Each row has a name. After each piece below comes the name of the row it's from, unless a question asks for something else. Each question is about the rows just above it.

Columns, left to right: B K L Q C J D
[ 44,  82, -38, -33,  -1,  19,  62] : Fevod
[-78,  92,   9,  52,  34, -52, 104] : dun
[-50,  45,  67, -76, 113,  73,  86] : Meluz
[ -99,   76,  -99,   89, -103,  -75,   98] : tubed
[ -9,  37, -96,  14,  75,   6, -20] : vuzut
[  66,   98, -101,   76,    9,  -77, -112] : gebi
[ 77,  64,  64, -38, -55,  93,  55] : pizas
[  41,  -23,   47,    0,  -96, -114,  -10] : tulo
[ 104, -103,  -77,   47,  -76,  -71,  104] : debot
[  71, -114,   43,   85, -109,  -11,  -80] : Vufe
Which column holds [  45,   76,   37,   98,   64,  -23, -103, -114] top down?
K
Shuffled debot with one entry gone: [ 104,  -77,   47,  104,  -71, -103], missing
[-76]
Which row holds [ 93, -55, -38,  64,  64] read backwards?
pizas
Which row holds [  76, -101] read backwards?
gebi

Columns, left to right: E Y A V Z R S W
[34, 24, 58, 41, 50, 54, 51, 31] = Muped
[ 21,   6,  13, 100,   6,   5,  10,  20] = sog
[34, 24, 58, 41, 69, 54, 35,  6] = Vesen
[15, 40, 26, 12, 44, 10, 45, 40] = Suf
[83, 15, 40, 23, 12, 44, 10, 45] = nomu
[16, 42,  7, 60, 34, 33, 26, 71] = zoven
[43, 55, 19, 49, 30, 10, 34,  6] = zudal
[57, 10, 55, 19, 30, 49, 36, 22] = Zut
Which row holds this, read backwards? [ 6, 21]
sog
[10, 30, 49, 19, 55] is which row, read backwards?
zudal
[12, 23] is in which column, read top down?
V
Shuffled Muped with one entry gone: [34, 54, 58, 31, 50, 41, 24], missing
[51]
Which column holds [10, 44] top down?
R
Which row holds this, read backwards? [45, 10, 44, 12, 23, 40, 15]
nomu

Columns, left to right: G F M X H P T U N
[ 37,  78, -41,  45, -78,  46, -64,  69, -64] : milam
[-36, -87, -21,  16,  83,  60,  64,  64,  52] : sefo
[ -4,  -4, -81,  20, -28,  -3,   4,  26,  28] : Fiv
[-51, -91, -62, -13, -17,  -2,  18,  39,  91] : zakas
[-13, -51, -91,  -3,  39, -17,  91,  18, -62] : ziz
[-21,  83, -87,  16,  60, -36,  64,  16,  55] : nutov
Put [ -2,  18,  39,  91, -51, -91, -62, -13, -17] back in order: which row is it?
zakas
Which entry of milam is missing from [ 69,  78,  45, -64, -78,  46, -64,  37]?
[-41]
Which column holds [-21, -81, -62] top down?
M
Which entry of milam is missing from [-64,  69,  78, -64,  37,  46, -78, -41]?
[45]
[ 45, -41] is which row, read backwards?
milam
[ 64, -36,  60,  16, -87,  83, -21] is which row, read backwards?
nutov

Columns, left to right: sav doti pofi Dak nev
[-38,  16, -16, -35,   2] -> sepek
[-40, -21, -20,  -1, -53] -> gediv
[ -41,   91,   32,   21, -110] -> pim
[ 16, -17, -16, -19,  16] -> zem
[  2, -35, -16] is which row, read backwards?
sepek
Which entry of zem is missing from [ 16,  16, -19, -16]?
[-17]
gediv without one entry, shuffled: [-40, -53, -20,  -1]. Gone:
[-21]
[-16, -17] is which row, read backwards?
zem
Which row holds these entries in another order? [-110,   21,   32,   91,  -41]
pim
Which row holds this, read backwards? [-16,  16]
sepek

Columns, left to right: Tude Zeg Mimeb daro vali sorep
[-95, -71, -39, -32,  -1,  29] : musi
[-22,  23, -24, -36, -30, -25] : nimu
[100, 103,  70,  44,  35,  10] : Kasar
[-28, -52, -34, -10,  52,   9] : zafom
[-6, 13, -8, -1, 25, 10] : natoz
[-28, -10,   1,  -6, -18,   7] : tuso
[-56, -27, -22,   9,   7,  -8] : lif
[-74, -22,  -7,   8,  28,  32] : Rif
[-22, -12, -24, -36, -30, -25] : lekeg
[-28, -52, -34, -10, -27,   9] : lufu
[ 16,   5,  20,   3, -15, -23] : rukuv
[-41, -10, -28,  -8, -11,  30] : daso
Shuffled lif with one entry gone: [-27,   7,  -8, -56,   9], missing
[-22]
Which column holds this, read top down? [-56, -74, -22, -28,  16, -41]
Tude

Columns, left to right: Guse zanu Dabos tukob samu zomo
[46, -8, 74, 15, 47, -1] -> lebug
[19, -1, 35,  9, 22,  3] -> vam
[-41,   8, -70, -18, -49,  -3] -> savuv
[26, -7, 48, 13, 30,  3] -> Gadi
[18, 42, 72,  9, -8,  8] -> kamak
[42, -9, 72, 18,  9,  8] -> nevol
[-23,   5, -42, -12, -26,   1] -> Bet
[-14, -40, -58,  10, -30,  -2] -> lipad
[-30,  11, -58, -14, -40,  -2] -> Rumu
[ -9,   7, -21,  -4, -14,  -2] -> kerev
[ 44, -12,  69,  14,  49,   4] -> Kupo
[18, -9, 28,  8, 23,  2] -> Bakov
nevol without one entry, shuffled: [42, -9, 18, 72,  9]. Gone:
[8]
[ 9, 22,  3, 19, -1, 35] is which row reordered?
vam
Which row holds these entries in another order? [ -2, -30,  11, -58, -14, -40]
Rumu
Put [18,  9,  8, 42, -9, 72] back in order: which row is it?
nevol

Columns, left to right: mag rov Pob nakin Mafom
[ 42, -62, -33,  41, -31]  kur
[-67, -62, -33,  41,  47]  vafo
[-33,  48,  41, -67, -62]  mef
Which entry of vafo is missing from [-67, -33,  41, -62]?
[47]
Which entry of kur is missing from [-33, -62,  42, -31]?
[41]
Put [ 47,  41, -33, -62, -67] back in order: which row is it?
vafo
Which column holds this, read top down? [-67, -33]
mag

